Each path below is one point turned by a fixed rotation once a step. After each direction that follows a path, write how fast that rotation turns it, in degrees per step (0 if it stays still).
Each turn is a multiple of 5 degrees from 10 to 175, or 0.
Each row of a path follows its step; steps can be skipped.
path 1
step 5: 41, -230, -183, -478, 78, 127, -61, -216, 5, 126, -173, -168, 129, 149, -125, -310, 196, 36, 120, 155, 181, -27, 72, 62, -110, -25, -39, -69, -157, 144, 55, 38, -155, -91, 135, -5, -139, -161, -184, -59, 9, -174, 201, -267
step 7: -273, -328, 338, 150, -21, -248, -84, 81, 220, 43, 144, -136, 49, 186, 51, -12, 95, -217, 57, 186, -147, -55, 213, 183, 159, -101, -104, -289, -42, -128, -85, -95, 113, 86, 249, 9, -5, 90, -40, -166, -6, -15, 196, 142
step 12: 159, 82, 146, -42, 328, -178, -93, -5, 60, -4, -30, 137, 81, -76, -58, 159, 224, 198, -8, 54, -245, -145, -1, -62, 310, -72, -134, 239, -200, 316, -3, -12, -52, 211, 165, 37, -210, -166, 5, 65, -274, -313, 46, -72
step 13: -216, -254, -323, 53, 35, -137, 208, 160, 285, 68, -61, -117, 42, 100, 44, 45, -7, 11, -174, 286, 103, -129, -208, -48, -230, -18, -278, -164, 155, -19, -108, -48, 112, -34, 69, -158, 172, -169, -204, 91, 301, 37, -73, -155
step 15: 50, -1, 314, 109, 117, 120, -63, 95, 41, -20, 7, 21, 315, 214, -161, 120, 487, 53, 26, -98, -90, 198, 37, 50, 144, 77, -196, 53, 138, 120, -72, 157, -10, 27, 51, 163, -129, -137, -215, -186, 146, 45, 27, -364
step 16: 103, -110, -75, 1, 257, -152, 268, -6, 69, 96, -98, 144, 180, -34, 210, 4, -191, 21, -232, 271, 68, -61, 30, 102, -84, -95, -272, -17, 236, -24, -96, 101, -236, 74, 105, -281, -76, -118, 233, 262, -58, 105, 83, 337
step 18: 98, 25, 156, 174, 257, 111, -265, 9, 211, 290, -13, -112, 232, -21, -136, -55, 13, -45, 112, -201, 251, -81, 206, -233, -209, -207, -157, 18, 87, 177, 252, 46, -168, -39, 99, -74, -69, -17, 105, -22, 22, -80, -108, -354
step 21: -208, 244, 289, -113, -55, -26, 206, -85, 66, 185, 99, -66, -72, 112, 128, 251, -19, 142, -155, -147, 179, 0, -200, -126, -182, -341, 26, 112, 170, 238, 70, 149, -154, 94, 13, 16, 67, 9, -1, 200, 160, -47, -8, -374
step 30: -161, -21, -263, -365, -58, 125, 13, -230, 282, 64, 82, 160, 27, 294, -16, -146, 238, 109, 278, 45, -172, 179, 40, 17, -200, -55, 11, -165, -148, 96, 69, 104, -64, 59, 11, 117, -35, 66, -444, 4, 50, 6, 66, -18
19, -50, 71, 54, -57, 15, 98, -45, 13, -45, -24, 32, 47, -93, -9, -7, -76, 21, -1, -41, 8, -57, -36, -57, 53, 16, 35, -56, -23, 137, 56, -6, 5, -3, -52, -15, -123, -11, -19, 46, 0, -9, -5, 36 => 170
-38, -5, 19, 31, -57, -12, 57, -28, 54, -48, -9, 100, -31, 67, -51, -70, -42, -27, -1, -26, -101, -18, 77, -1, 9, -11, 26, 93, -38, -48, -73, 61, 16, 58, -27, 35, 20, 13, -14, 28, -116, -45, -75, 18 => 140
11, -117, -11, -3, 93, 0, -54, -7, 45, 10, 27, -9, 14, 13, -66, -45, 72, 34, 49, 29, -6, 71, 34, -34, -27, 76, 65, -25, -54, 55, -81, 16, 33, 1, -84, -52, -16, -13, -30, 40, 49, 65, -87, -66 => 145
-26, -29, 1, -56, 24, 13, 0, 33, -41, -29, 125, 94, -20, -22, -37, -42, 26, 22, 31, -45, 57, 14, -20, -10, -85, 15, 40, 40, 11, 72, 58, 16, -110, 13, 22, 133, -17, 15, 10, -42, -40, -29, 42, -81 => 115
-21, 2, -53, -87, -45, 23, 95, 13, -4, 37, -44, -50, -36, -31, 16, -154, 55, 29, 72, 83, 5, 37, -18, 5, -12, -14, -5, -24, 110, -23, 18, 4, -15, -6, 13, 35, -50, 44, 29, 91, 1, -1, -61, 60 => 130
28, 49, -42, 29, 40, 1, 31, -40, -38, -67, 31, -48, -19, -80, -60, -16, -54, -14, 38, -85, 49, 27, -20, 57, 72, 63, 132, 28, 24, -38, -31, -65, -19, -47, 23, 19, 94, 7, -25, -29, 33, -12, -78, 68 => 0
86, 35, 44, -61, -27, 34, -38, -77, -37, 121, -4, 19, -16, 7, 3, 18, 16, 15, 31, 6, -21, -93, 39, 44, 25, -27, 23, 104, 60, 56, 58, 36, 5, 46, -5, -8, -13, -12, -90, -64, 61, 28, -100, -23 => 115
path 2
step 5: 199, 262, -177, 6, -14, 126, 65, 92, -109, -78, -76, 164, -69, -74, -200, -157, 40, -353, -9, -104, 282, -117, -8, -128, 266, -22, -150, -122, 163, 381, 48, -119, 71, -515, 152, -148, -197, 49, -20, 116, 33, 28, -185, 4
step 6: 103, -182, -30, 13, 273, 164, -64, -318, -62, -119, -191, 69, 8, 106, 152, 35, 119, -237, 58, -267, 71, -223, 207, -80, 121, 226, -218, -412, 158, 220, 20, -177, 20, -373, 106, 81, 72, -22, 47, 76, 95, 184, 40, 253
step 7: -2, -127, -282, 145, -67, 85, -283, -185, 187, 137, -239, -56, 191, -147, 151, -169, 145, -53, -242, -102, -186, 51, 44, -186, 112, -92, -124, -382, 18, 154, 148, -117, 186, -344, 26, 157, 22, 426, 66, 8, 42, -26, -56, 106
step 10: 68, 188, -205, -12, -123, 74, -111, 35, -95, 166, -244, 85, -151, 155, 52, -129, 57, -443, -13, -76, 38, -214, -168, -33, 126, -126, -189, -293, 103, 23, 226, -157, 14, -235, 223, 41, -212, 233, -116, -212, -343, 183, 141, 123
step 20: 137, 147, -26, -342, -10, 221, -25, -25, -43, 169, -389, 98, 72, -11, 65, 8, 134, 2, -119, -123, -101, 173, -356, -327, 121, -129, 157, -92, 59, 300, 126, -184, 60, -213, 307, 238, 211, 219, -21, 54, -116, -43, -25, -89
step 25: 160, -74, -94, 63, 93, 316, -228, -13, 45, 46, -348, -421, -64, -156, 267, -110, 60, -110, 90, -276, -97, 124, -216, -111, 200, -88, 184, -324, 112, -28, 20, -232, 22, -275, 7, 117, 177, 199, -73, 94, 32, -14, -133, 137
step 26: 394, 176, 0, 141, 162, -67, -19, -111, -200, 160, -346, -321, 145, -131, -84, -37, 112, -10, -60, -344, -212, 111, -178, -245, 68, -137, -82, -62, 24, 135, -49, 113, 196, -74, 71, 18, -168, 316, -36, 131, -47, 324, 99, 24
step 28: 99, -24, -114, 23, 6, 217, 252, -39, 13, 168, -259, 86, -321, 147, 114, -231, -164, -246, 252, -69, -173, -161, -197, -254, 170, 43, -81, -336, 7, 13, 207, -186, 115, -160, 189, -123, 92, 17, -127, 165, -166, 332, 75, 8
step 29: 188, -55, -175, -96, -101, 93, -117, 101, 152, 73, -247, -237, -81, -39, 120, -70, 266, -171, -23, -110, -182, 97, 126, -169, -115, 85, -302, -410, 50, 67, 32, -235, 152, 43, 166, 61, -34, -12, 127, 3, -108, 512, 9, -249
-73, -41, -12, -9, -20, 38, 38, 14, 46, -27, -36, 8, 27, -4, 70, -42, 29, -9, 12, 37, 4, -16, 96, -8, 49, -23, 130, 8, 65, -69, 67, 90, -34, -7, 45, 107, 52, 70, 10, -29, 12, -15, -97, -9 => 140
69, -32, 6, -16, -53, 87, 30, -40, 48, 21, 14, 71, -71, 82, -81, -40, -78, 31, -30, 14, -29, 45, -10, -86, 4, -20, -23, 90, -5, 24, -45, 50, -36, -12, 61, 29, -35, -23, 45, 86, 29, -83, -54, -31 => 95
22, -5, 6, 6, 41, 36, 89, -31, -74, 94, -39, -20, -29, 9, 34, 6, -19, 7, -66, 91, -9, 45, -29, -1, -52, -62, -6, 96, 0, -22, -39, 37, 103, -41, 11, -8, 74, 31, -68, -129, 14, 8, 36, 23 => 60
43, -52, 60, 10, 33, 69, 21, -61, -32, -34, 58, 38, -9, -30, 127, -22, -108, -46, 65, -22, 39, 12, 43, 17, 37, 16, -3, -7, 49, -73, -12, -33, -18, -21, -52, -83, 49, -62, -102, 68, 10, -34, -4, 5 => 115
2, 81, -68, -107, -6, 73, 27, 5, 5, -7, 6, 60, -88, -76, 11, -20, 37, 62, 23, -48, 39, -2, -94, 33, 30, 40, 34, -10, 5, -95, -1, -33, 68, -13, -17, -11, -59, 6, 47, -42, -24, -69, -43, 95 => 145
-18, 2, 63, -52, -12, -39, -47, -70, -2, 36, -51, -41, -45, 13, 37, 40, -89, -24, 55, 43, -81, -8, -58, 89, -9, -45, -59, 26, 17, 3, 86, 46, 35, 10, -75, 37, -61, 78, 30, 77, -2, 47, -73, 48 => 40
-21, -69, -91, 15, -56, -23, 123, -58, 95, -83, 31, -16, -7, -33, 37, -35, -59, 39, -29, 63, -47, 7, 16, 36, -7, 33, -75, -84, -18, 56, -12, -44, 61, 18, -6, -4, 61, -24, 76, -24, 47, 32, -18, 28 => 65
path 3
step 1: -79, 176, 370, 257, -33, -83, -149, -231, -77, 146, 60, 0, -353, -186, -51, 178, 124, 426, 40, -212, -248, -92, -65, -31, 288, 200, -192, 154, -19, -118, 44, -287, -16, -112, -129, -94, -13, 225, -178, 86, 39, 74, 94, 195
step 8: 11, -59, 66, -258, -194, 152, -247, -80, 320, 149, 44, -57, -121, 31, 204, -114, 427, 157, -159, -100, -191, -162, 3, 224, 266, -132, 109, 138, 27, 45, -66, -117, -263, -108, -91, -361, 285, 116, 19, 274, -5, 75, -173, -19
step 9: 108, 15, 234, 343, 178, -148, 148, -190, -147, 134, 259, -98, 125, 16, 100, 252, 94, 79, -161, -153, -72, -28, 11, -208, 264, 240, 74, 107, -62, 137, 130, 18, 2, -65, -586, -57, -174, 154, -98, -36, 120, -112, -146, 216
step 10: 5, 32, -42, -245, 65, -245, -435, -35, 57, -26, 61, -358, 35, 173, -41, -165, 89, -57, -223, 61, -56, -207, -29, 75, 207, 116, 149, -378, -265, -46, -10, -157, -286, -224, 60, -73, 212, -32, 52, 249, -2, -271, -170, 106
step 14: -179, 109, 119, -256, 133, -26, -48, -182, 94, -39, -42, -147, -9, -186, -10, -188, -204, 135, -293, 13, -25, 57, -122, 453, 237, 51, -73, -106, 5, 31, -77, 328, -224, -166, -58, -106, -63, 15, -104, 151, -218, -445, -265, 153
step 15: -249, -324, 85, -223, 110, 330, 181, -23, 149, 75, 74, -227, -66, 31, 142, 53, 146, -9, -42, -176, -104, -330, 55, -84, 50, -52, -57, -55, -92, 172, 260, -95, -249, -115, -311, 35, -126, 374, -43, 60, 145, -14, 409, 74
step 17: -297, 52, 52, 150, 196, -125, 21, -6, 128, 3, 102, -159, 329, 100, 254, 103, -167, 167, 38, 51, -85, -350, -101, -141, 94, 175, -212, -178, -97, 4, 165, -300, -112, -66, -394, 7, -209, 226, 275, 228, 84, -187, -50, 43
step 25: -405, -20, 20, -150, -398, -95, 127, -109, 283, 58, 273, -57, 286, 244, 100, 124, 192, 121, -54, -124, 20, -364, -69, 151, 49, -55, 166, -162, -61, 197, 194, 60, -51, -56, -271, 2, -147, 68, 136, 148, -130, -137, 43, 254
step 29: -225, -105, -97, -198, -339, -64, -75, -82, -1, -141, 35, 99, -258, 111, 119, 494, -109, 157, -10, 107, 9, -168, 59, 92, 172, 41, 17, -97, -205, 160, -30, -183, -46, -136, -130, -65, -67, 140, -72, 414, -350, -327, -34, -99
-19, 105, -15, 0, -1, -38, -36, 19, -19, -47, 7, 38, -42, -62, -49, 83, 46, -11, -88, -83, 28, 15, -86, 110, 54, -2, 1, 7, -23, 40, 61, -18, 70, -41, 122, 14, -5, -12, -67, 20, 29, -20, -24, 2 => 170
-47, -10, -81, -59, -43, -16, -20, -45, 24, -97, 81, 8, 5, 93, -62, -1, -50, -19, -64, 40, -89, -14, -39, -28, 22, -72, 7, 32, -10, 0, 1, 78, 35, 38, -6, -86, 39, 15, 45, 61, 34, -5, -13, -108 => 175
15, 9, 59, -34, -60, 15, -61, 10, -8, 76, 18, 9, -5, 111, -19, -68, 41, 110, -29, -61, 1, -56, -21, -16, -21, -60, 17, 47, -24, -37, -18, 40, -21, -76, 83, 22, 3, -17, 4, -25, 35, 144, 53, 30 => 145
-39, 15, -78, 51, -60, 74, 111, 48, 11, -23, 15, -23, -14, -4, 1, 92, 20, 73, -74, -28, 2, -73, -2, -94, 7, 9, -25, -27, -54, 62, -37, -25, 12, -1, -22, 105, -41, 52, 72, -67, 22, 18, -33, -21 => 175
-73, -19, 2, 1, 156, 72, 20, -62, -13, -1, -32, 16, 43, 68, 146, -12, 11, -6, 2, -48, -20, -2, -6, 4, -41, -26, -38, -68, -41, 54, 27, 88, 15, -8, 69, 25, -9, -12, 12, 65, 42, -10, -54, 18 => 10
94, 35, 40, 112, 18, 29, 15, -25, -26, 9, -37, 8, 15, -13, 61, -10, 10, -62, -29, -62, -23, -6, -8, -89, 86, -67, 28, 67, -65, -102, 94, -13, 5, 27, -37, 11, 55, -13, -34, -18, -3, 22, -35, -97 => 100
35, -25, -7, -77, 60, 43, 52, -80, 4, 27, -13, 40, 19, -64, -8, 6, -11, 25, -28, 86, 91, -37, 48, -14, 91, -23, -16, 72, 23, 35, -9, 30, -2, -93, 64, 14, -65, -22, 9, 4, -68, -20, 76, -113 => 45
